Each path is a new rotation, seen through one point. The rows after it are directions, each followed by how far the rotation turns it, in degrees per step (0 if it stays put).
Each turn is a multiple of 5 degrees from 10 to 175, or 0.
Each row of a path follows its step; steps can be skipped.
path 1
step 0: [-26   3 -32   6 -15  16  -7  -2   2   0   0  18 -35  18  24   9  47 -32
 -11 -17  -6 -16  -4 -13 -26  -7   8 -23  -4   7   3 -17   0   7   5  23
 -10 -14]
step 1: [-11  26 -24   7  -6  22 -36  -1  32 -14  -2  -2 -17  -4  18   4 -10   9
 -12 -14  11   5 -19 -12 -41  -6   7 -31  -7 -18   0  -1  28 -20 -19  17
   8   9]
step 2: [ -3 -14 -25  -7 -17 -19 -34  -9  34 -10  -7   4  15   5  -4  -6   7  -3
   7 -24  13   6 -19  28 -29  -4  -9 -19 -23 -12  35  11 -10   4  22  19
  22   5]
step 3: [-14 -18 -48 -18 -14  -8 -36   4 -13   6 -13  -5   5   9  23  -1  -8 -12
  14  -1 -30  10  -7 -18 -33   5 -20  -4  -3  29  16  -1  -8   1  10  13
 -11  24]
step 4: [-19  -4 -25 -11  -4   7  -2  24 -20 -46  -7   2 -33   1  -3  26  -1 -16
 -13 -25  -6 -11  25  -4 -32 -11   8 -17 -14   6   9  -9   4  -9  18  15
  -3  33]
step 5: [-31 -14  -6  -8 -23  -2 -19  -3  29 -16 -29  11 -18 -38  22 -15   3  -2
   4 -12  28  -5  29 -19 -19  -2  -7   2 -16  -5  14 -10  24 -17  -7  12
  10  15]
step 6: [ -6 -20 -21 -37  25 -15   3 -26  17   6 -15  18  -2 -18  35  -8   2 -17
 -12 -13   6  -8   7  12 -35  13 -16 -20  -4 -15   4  31  -2   5  14  27
   4   6]
step 7: [ 19 -24 -37 -37 -11  -6 -14  10  15   1 -19   5 -16   6  10  13  12 -16
  16   8 -13   5   7 -25 -15   3  18 -49   1  -2  -7  22  16  13   3 -10
  -9  24]
step 8: [ 21 -13 -26  -8 -10  10 -24  -2  -1 -23  -9  17   9 -24  -7  19  -3  -6
 -14 -31  16   8   9  -6 -13   0  -1 -15 -13   8 -31  -3  -8 -27   5 -11
  17  50]
[ -5   0   8 -10   2   7   1  -6   1   6  -4   1 -10   6  10  -5   6   2
  -2  -2   9   4   8  -2  -7 -11   3  -2   5 -14  -7   1  -4   2  -4  -1
  -2 -12] -> 65
[  4 -10  -8  -4  -1  -9  -2   0  -3  14  -2 -13   2   0   7  10   0  -8
   0   3   3   0  -1  11   3  -2  -1  10   7  -2   5   7   3   4   2   7
  -5  -7] -> 100
[  5  -1   5   3   9 -10   2  -5  11   4   3   1  -3  -1   3  -4   1  -2
  -2   2  -1 -16  -5  -1   2   6   3 -13  -5  -2  -3  -2  12  -4 -10  12
   0  -7] -> 70
[ -9  -2  -3  10 -11   6  -7  -2   2   4  16  -2   7  10  -2   4  -3   6
  -2  -4  -6  -3   0   3   0  -9  -2  -6   3  -4   6  -2  -8   1 -12   8
   3   0] -> 35
[ 5 -3  3  0 -8 -5 -9  7 -2 -6 -7  0  1  3  0  2 -5  8  1 -4 13  5  6 12
  7 -2  9  1 -9 -1 -6 -6  8  3 -8  1 13  0] -> 115
path 2
step 0: [  0 -32  29   4 -10   9  19  11  32 -29  -4 -23 -20 -21 -14  -7 -13   9
 -12  -2 -16   2 -21  10 -14 -23  -2  15   4  -2 -23  -9  -7  -1 -20 -36
  27  10]
step 1: [-14  16  19   3  -3   1   4  -9  -5 -22  10   7  12  11  10  35  20  24
  -1 -16  24   6   3   1 -25   1 -30  21   9   6 -27   4   0  25 -25 -29
  24  25]
step 2: [  8  45  10  23 -12  14 -20   2 -13  13  14   9  15  -3   6  32  11  10
   6   8  12   7   9  30   2 -18  14  18  -5  -7   1 -29  14  28 -23  28
 -12  10]
step 3: [ 14   4  21  22   7  16 -11  16  51  10   0 -12 -26   8  -1  -9  -9 -30
  -7  15   3  18   8  16   1 -30  11 -26  -5  -1  12 -10  15  36   4  11
 -17   6]
step 4: [ -1  -1  30  -6 -11 -10  -4  15  29  -7 -11  -9 -15  27  22   2 -22 -16
 -11 -21 -13  -4   0  12 -25   6 -26 -26  -2  22 -29  23 -34  16  14  -6
 -19   1]
step 5: [  0  20   8  -5 -18   7   3  -4 -15 -37   6  -4 -22 -12  14  -4 -13  29
   9 -19 -26   6   9  18  -1   5 -15  30   3  16  -8  -7 -52  -5 -22  14
 -18  -7]
step 6: [ 14   9 -14   7  21  25   1 -13  11 -29  20   2  -3   5 -10  -1 -11  10
  19  -1  13  42  19 -15  14   3 -13  38 -12   8  38 -21 -11  24  -9 -12
   1   7]
step 7: [ 15   5  -6  29 -17  -2 -24   1  14   6  -3   8  50  20  -3  21 -39 -31
   5  -3  14  11 -11 -12  -1   5   4   8 -32  12   7 -16  -3  22  20 -13
   3   0]
step 8: [ 19 -20  11  30 -51  14  -8   4   8 -19  -9  -3  11 -17   0 -16 -35   1
 -20  -6 -14 -13 -28  23 -10 -30  19  -8   0   2 -15  -7  -7  -8   9  -2
   9  -5]
[ -6   1   4   1 -11  -3   4  -3   3  -8   9   2  10   0   6   2  -3   9
  11  18   7   4  -1  -3   4   3   9  -3   6  -2  -3  -1   6   5   7  -5
  -3   0] -> 65
[  4  -6  -2 -12  -6   2   4  -2  -8 -11   2  13 -14  -1  -1  14   6   7
   0  -7   0   6  -4   2  -3  11   0   1   6   4  -1  -2   1   1  -6   0
   0  -1] -> 85
[  5  -4  -6  -2  -6  13   2   1   6   3   8   3  10   3  -1   1  13  -9
   5   0   9   0   2   0   1   4  -1   3 -11 -11   2  -2   0   3  -9   6
  -7 -10] -> 85
[ -1  -1   6  -1  -2   0   7   3   3   3 -10   4   2   3   1   2  -2   2
   7  -3   6   3  10 -10  -9   3  -9  -7 -10   2  11  15   7   4  -1 -11
   2   6] -> 125
[  1   6   2  -7  -6   1   7  -8   7  -1  -1  -7  -5   1   2   0  12   5
  -6   1  -1 -11  -4   4   2  -1   9  -8 -11   7   6   2 -13   2   5  -8
   8  -6] -> 80
path 3
step 0: [-11  -5   0  15  -9  -9  15   3   2  -7  29  27 -13   7  -2 -14  21  30
   3 -24  17  -8  22 -35  28 -13   0  -3 -19  -5  10   3   3   9 -22 -19
  15 -41]
step 1: [ -5  -9  13   1  -7  34  30  14  -5  28   6   4  17 -28 -22  -5 -13   7
  -9 -12  11   8   8 -28   0  -4  -9  -6   3 -17  -3  23  20 -26 -21   6
  14 -40]
step 2: [ 39 -29  27 -33   6  11 -12  24 -19   4   5  12   0   2 -28   8 -23  11
   6 -13 -10  -4  23   7 -15 -20  -9  -1   8  -8   8  28  10 -11 -17   4
 -24  -9]
step 3: [ 19 -11   3 -23  -6  -3 -26  26  16  16   9 -36  -4   2 -26   8  19  33
  18  17  -2  -5   8   6 -32  12  -5 -25  -8  30   6   7  -1  -5  -4  16
 -24  -8]
step 4: [  0   8  18  -5  25  -3 -17  28 -20  20 -13 -22   0   3  26   8  31  -3
  24  16  10 -18 -33 -12  13  25   4 -16  14  16  -6  17  -9  -1  -6  13
 -34   3]
step 5: [-36  -4  -7  -9  20 -18 -14 -14 -14 -15   4 -19  -7   6  -4  -5  21 -29
  -5 -13  10 -18 -11 -28   9  -1  20   0 -12  11  29  28 -30  -9  -5  16
 -23  17]
step 6: [-16  22 -12 -15  15   0  31   0   5 -12  17 -15 -30  -5   7 -35   9 -19
   3 -31  21  12  12 -25 -18   5  -4   8   4  -2 -14  25 -33  11  20   6
   8   6]
step 7: [ -1  25   5  -6  -7 -21  10   3 -12 -12  15   7 -40 -24  -7 -23 -19  -3
 -17 -12  -6   4 -21  -8 -20  -1  18   9  -8 -47 -30   1   2  16 -11  24
  -4 -11]
step 8: [ 13  -3 -18   3 -12 -16  18 -15   5   1  -5   8 -26 -15   6   3   5  19
  11 -14  -4   2  14 -10 -15 -22  -7  -8 -29 -32  10 -13  18  43 -26  -7
 -33 -20]
[  6  -3  -8  -6   3   0   1   9   3  11   1   7   8  -3   1 -15  -2  -1
  -4  -2  -1   0  -1   3   3 -13   8   2   0   3   7  -8  10   4   2   6
   1 -12] -> 45
[ -1  -3   2  -7   2  -2 -17  -5  -3 -13   9   8 -11   8  -5   0   3  -1
  -8   4  -1  -1   5   1   9  -5  10  -7  -2  -3   3  -4   6  -1  -8   0
  -2   3] -> 140
[ -3  -5  -2  -2  -2   3  -5  10  -8  -7  -9  14  10  -1 -12   0   1   1
   1   2   2  -5   4   2  -3  10 -14  -9  -1   5  -1   3   7   0   0  -5
   2  -9] -> 40
[ -9   0  -6   6  -3   0  -3  11  -6  -5   1   5  -1  -6   8  -3   1  -4
  -4   0   3  -5   8  -9   9   0   8   7  -5   4  -3   4 -16  -1   4   1
  13  -2] -> 60
path 4
step 0: [ 10 -18  -7  17   1   5   9 -13 -26   5  11   2   6   0  -3 -21  15  18
  -7  27  11  21  -9 -12 -25  23 -15  24  16  17 -18  11  -6 -38  -2   9
 -31  -9]
step 1: [-12  10 -11  19  34   7  -4  23  16  10  -8   3   1  16  22 -22  28   9
  -6 -17   8   0  -8   8 -18   4  19   6 -26   4  25  19  18  10   4 -10
 -26  30]
step 2: [  3  -9   5  26 -23  17 -13  -2   5  27 -10  37   8 -10 -10  17 -11 -26
 -16  10   4  -3  -7  -1 -24  27   5  -8 -15 -26  12  -7  -4 -25  -7  25
 -20  -3]
step 3: [  9 -24 -32 -19  17  -3 -14   2  13 -12  19  14 -26  25   6 -35 -10 -21
   6 -13 -18 -20 -22 -11 -27  -9   8 -12  -3  -3   9  -9 -11   9 -21   3
  -9   8]
step 4: [  4  20  26   3  16  -3 -16  20   7  16  36  -8  -9   1 -30  11  12 -13
 -29  -1   0  -4 -18   3  16  26  10 -12   1  -3  22 -11 -16  14  -8  23
  17 -26]
step 5: [  9 -23  -2   5 -14 -19 -13  -5 -29 -27  21   2   6  -7   4 -19  -4  17
   6  -1  10  -4 -18  -9  19  -4 -18 -10  33 -13  18   5  -1   0 -37   8
 -35  -9]
step 6: [-10  30  14 -20  30 -10 -12   2  16  18  -4 -17 -24 -11  -2 -15  -7  18
  13   8   7  22  -5  17  -1  21 -21  23   7  16  31  23  -4  15  -3  19
  -8  14]
step 7: [ 13 -20  30  38  -3 -25   9  19 -28 -12 -32  15  11   5 -12  22 -13   0
  14  16   5  -3 -15   6 -16  14 -10   3 -15 -14  13  18   5  19  -2   5
 -11  12]
step 8: [ -3 -18 -15  -6   2  -8  -2  -1  19  14 -28  -1  -2   5  17 -25 -18 -25
  10 -45   6  -3 -11   8 -27   8 -24  29  18  -9   4  12 -14   2   6  19
  21  -6]
[ -7  -1   3   6   1   5   2  -7  -1  -4  -2  -2  -5 -14  -3   3   5   1
  -1  15   2  -5  -8   6   2   8  -2  -7  -6  -3 -11  -5  -4   0   7  16
   1  -1] -> 155
[  0   1  -7  -6  -2   7 -17  -2   0   0  -3  15  -2   1  -6  -4   8   0
 -10   4  -4   3   5  -4   0  -7   9  -2  -2  -4  -1  -2   7  10  -8   6
   5  -6] -> 45
[  2   0  -1  -4  16   2  -5   1   0  -1   5   3   4   6  11  -1   0  -2
  -3   6 -11   6   1  11   4  -8  -8  -1  -5   2  -6   9 -10  -7  -4   4
   5   6] -> 135
[ -4  -1  -5   9  -3  -5  11  -2  -3  -2   2   0   8   1   7  -9  10  -4
  -8   1   0   8 -10  -3   6   4   9   2   6  -5   5   7  -2   4   2   0
  17   1] -> 100
path 5
step 0: [ 15 -25 -14  15 -15  -7  -7 -17  18  23  12 -15 -19 -28   8  43  16  -1
  15   4  17  16   7   5  16  -3 -21   4 -12 -43 -26  -3 -20 -28  14 -18
   0   0]
step 1: [-25  10   1  12 -19 -29  -5  20  24  12  -5 -20 -18  24  -9  12  -2  -7
  12 -28  -3  12  10 -30 -13   5 -29   1   9 -16 -19   2 -35  -4 -23  36
  30  -4]
step 2: [ -8 -11 -19   6  11  23   2  25  12 -20 -19 -10 -16  10  25 -18   0  36
   1 -18 -15  -8  -7   8 -10  23  23  35 -12   0 -10 -10 -51  21  -2  10
  17 -17]
step 3: [ 10  21   6   3  -9  -1  -9 -11  -5 -10  11  12   4 -29  -5   2   9  53
 -11   3  13  28  12  33 -22   0  18  -4 -26 -21 -22 -32  -4  -7  -6   8
   5 -37]
step 4: [ 13  31  23  13 -33  17 -16  26 -23  -1   3  -8   9 -15  -5  -7  -6 -23
   7 -12 -21  11   4   3 -16   6   2 -12 -25 -10 -31  -2  -5 -53   9  -4
  25   7]
step 5: [-22   3  13  25  12  28  -1  11  -5  -7  -9  -7 -22 -15  13  -1  19  -7
 -47 -14 -11  -5  16  -5   6  -6   3  -3   4  32   7  21  -8 -14  20  39
  49  -2]
step 6: [-21 -22  -3   9   0  17 -36 -22  26   6   7  12 -19 -34   7  25 -14  25
 -28   3  16   5  10 -11  -5  19   8  23 -18   6  22   6 -15 -16  25 -33
   5  -7]
step 7: [-11  13  19  19 -13 -27  -7 -15  19  14  -5  24  -8 -16 -13  17  18 -11
  10  13  29  24 -23 -10  -8   5 -16  -1 -11   2   1 -15 -47 -47 -24   3
  -7  12]
step 8: [ 14  -6   6  10  12  18  13  15   6  -7   2   2   2  20  11  39 -12 -18
   0  25 -25 -12  -9 -19  -2   5  -7  13  17 -10 -28 -12 -60  -9  -7  21
  29   4]
[ -7   3  11  -7  -8 -17  -6  -4  11  -2   3   0   2   1  -4  -1   1  -6
   5  -2  -8   0   5   5  -5  -1  -5  -4  -5   1   0   2   1  -3   5 -14
   0 -12] -> 120
[  1   2  -9   6   0   1  -1 -10  -9  -2  -1 -16  -3 -10   7  -5  -8  -9
   1  10  -4   1   1  -2  -1  -4 -12  -6   2   7  -8  -5   0   1  -1  -2
   2  -9] -> 80
[ 10  -5   8   6   6  -4  -4   1   0  -7   4  -3   6   3   4   8   7 -13
  -1  -5  -1   6   0  -3  -8  -8  -2   2  -4  -6 -10   0   7   0 -11  -1
   7  12] -> 100
[ -3  -4   1  10   3  -5  -6  -6   6  -1  -7   2  -1  -4  -4  -7  -7   3
   3   0   4   1  -7   1 -13   8   3  15  -3  11   2   2   0   7 -15   0
  -5  -2] -> 80
[  1  12 -14  -3  -4   2   4   3   6  -2  -7  -1  -9   9   1  -5   2   4
   3  -8  -2  -7   4   7  -9  -4   4   3  -1  -8 -14  -9   8   3  -6   0
   0  -4] -> 45
[  1   4  -3   7  -3   3   9  -7  10   1  -2  -2 -12   5  -5  -1   5   0
  -9   5   3   5   2  -6   6   4 -12   9   2   2   3   6   8  -7   1 -13
   4   9] -> 55
path 6
step 0: [-22  -9  11 -22  -3 -61 -14  19   1  29  -8  -4   0 -12 -26   7  -8  15
  10 -11   5  11  15   1  -4  -6  21   6 -24 -20  -2  19  29  -6  17  -8
  -7   3]
step 1: [ 11 -10  10  -7 -25   0 -12  56  -5   6   3   2 -10   3 -21  35 -18 -12
 -31  -1 -10   7   6   3  -8 -10  23 -29   6   3  21  25  -1  -3   2  24
  12  -1]
step 2: [-11  -8  -4 -13 -15 -25 -13  11  -6 -11 -21 -11   0   7   0  39 -18  18
  13 -22  -6  33  26   4  36  -2 -17 -10 -22  -2 -27  14   9   3   6  24
  12  11]
step 3: [-16  15  18 -11  -2   9   7  51 -19  44  14   4 -12  13   3  11 -17   7
  14 -21   2   8  19   1  23   9  16  15  11  18  21   1  19  -3  10  18
   3  17]
step 4: [  6 -24  -1 -25  -7 -38  -3  20  30  25  13 -27  -2 -28 -29  -7  -2  21
   1 -28  -1  14  17  17  23  -1  12 -15   1   0  -4  10 -16   4  20   8
   7  18]
step 5: [ -4   8  21 -26 -14 -10 -18  28   7  11  -8  17   4  16  -9  29  -9 -23
 -13 -32  18  -1 -12 -13  -7  26   4 -33 -10   8  18  12  14 -10  32  12
  20  19]
step 6: [  0  -4 -16  -7 -29 -22 -25  12  -5  16 -23 -32 -18 -20   0  31 -19   3
  10 -14 -17  24  26   6  22  14  11 -29   3  13   4 -20  29   1  -6  -4
  -4   1]
step 7: [-46 -21  18  -9   6 -23  -2  41  -8  16  -3  -3 -31  -5   5   4 -17   4
  -2 -24  20  -6  13 -18   2   0  21   6 -15  -7   8  12  26  17   4  23
  22   1]
step 8: [ 17   5 -36 -10  -3 -12  -1  40  -2  19   3 -13 -13  -5 -22  21 -22  -2
  -8 -26  -5  34   8  12  17 -17  10 -20  -5 -20  22   6 -29   9  14   4
  16   4]
[  9   1   3  -2  -2  -1  -4   0  13  -3   4   5  -2  11  -4  15   2  -4
 -13  -4   5   0   0  -1  -2  -5 -12 -10  -4   0  -1   1 -12  -2  -3  -6
   2  -6] -> 100
[ -5  -8  -7   7   4  -8  -5   7 -10  -6  -9   2  -3  -3  -4   3  -5 -13
  -3   5   1   0   5  -3  -4  -3   0  -4   0  -9   2   5   8  -1 -14   0
   0 -13] -> 60
path 7
step 0: [  4 -16  -6   9  31  -8  -6  -4   1   5 -31   3 -31 -33 -19 -11  19  10
  27  28 -11  16   6 -29 -33 -23  31   0 -22  32   5 -17  32 -29  10   2
  -9  -8]
step 1: [-32   4  15  11  14 -15   9 -20  12  18 -18 -28 -14  19  -1  47   1 -15
   7   9  28 -41  -2  10  10   4  29   7 -29 -20  38 -22  -3   1  23 -11
 -13   0]
step 2: [  1  -7  -3  -2 -10  22 -31  17  18  14   0 -20 -16  18  27   7  -6  -6
  -1  -8 -30  11 -51   8 -26  14  12 -13 -10 -36  15 -32  13  11 -12  38
  29  16]
step 3: [ 19  17 -15  -9  -6 -29   3 -14  -6  15  41  -7  -2 -13  12   4 -31  22
 -36   1 -27  -9 -27 -40  31 -20  22 -10  -2  20   3  -4  -1  20  20  30
 -17   9]
step 4: [  3  19 -15 -23 -23  -8  -9   8  12  -1  -1 -22   8  -4  -7 -11  36  20
  21  29  -9 -26  23 -28   4 -18  17   0  25   7  28   3  13 -17 -54   1
 -11  36]
step 5: [-12  27  18  18  -7 -11   7 -17   7  43 -19 -20  15  -2   4   6  -5   3
  33   6  32  13   3 -62  -8  12  -4  27  17 -15  -4  -8  20  -7  10   3
  23 -25]
step 6: [ -8   8  53 -14  35  34   2   7  20  52  35  -8  18  -6 -25  -5  12   6
  -6  -4   1  -8 -23  33   2  14  18   4  -4   4   8  -6  18 -22   4  10
  13  -3]
step 7: [  2 -17   2  -4   0   3 -12 -25  -3 -10   5 -38  34 -11 -14   4 -25 -23
 -44   4 -51 -11 -18 -11  -6  17 -25  -3  26 -29  26   1  12 -15  11 -12
 -16  -2]
step 8: [ 36   7 -30  33  21 -34   5  18 -19  -5  23 -31 -15 -25   0 -50   4  11
   1  20 -15   1  13  -3   7  27  16 -14 -10  -5   6  -1   5 -34  -6   3
  18   5]
[ -5  -2   1  19  -6   1  -5  -6   4   0  -5  -6   0   7   5 -14   2  -5
   6  -4  -6  -1   5  -4   1   0  -3  -3   1 -12   0   7   1   9  -3  -2
   9   6] -> 125
[  4 -10  -3   0   7  -4   3   9   2  -5   8   4   4   1  -5  -5  -2  -2
   8   8   4   1   6 -15  -2  -6  11  -3   8  -4  -1  -7  -9   6  -5 -10
  -2  -1] -> 80
[  3  12 -12   4   3   5   0  -7 -11 -10  -2   4   4   5 -10   5  -1   2
   4  -1   1   5  13  -3   1   6  11   1   0   2   4   1  13  -1  -1   3
   0   6] -> 85
[-12  -7   3  -5  12  -5  -3 -10   8   2  -7  -1   1   4 -11  -4   1  -6
  -7 -13   4   6  -2   1  -5   0   9   0  -2  -5  -3  -3   5 -11   4  -8
   2   2] -> 65
[ -6  -4  -4 -15   3 -10   3  -3  -4  -6  -4  -9  -4  -4   5  -5   8  -1
  12   8   1  -7   4  -1   1   2   4   5   0  -1 -10  14   4   1   5   5
   2  -5] -> 85
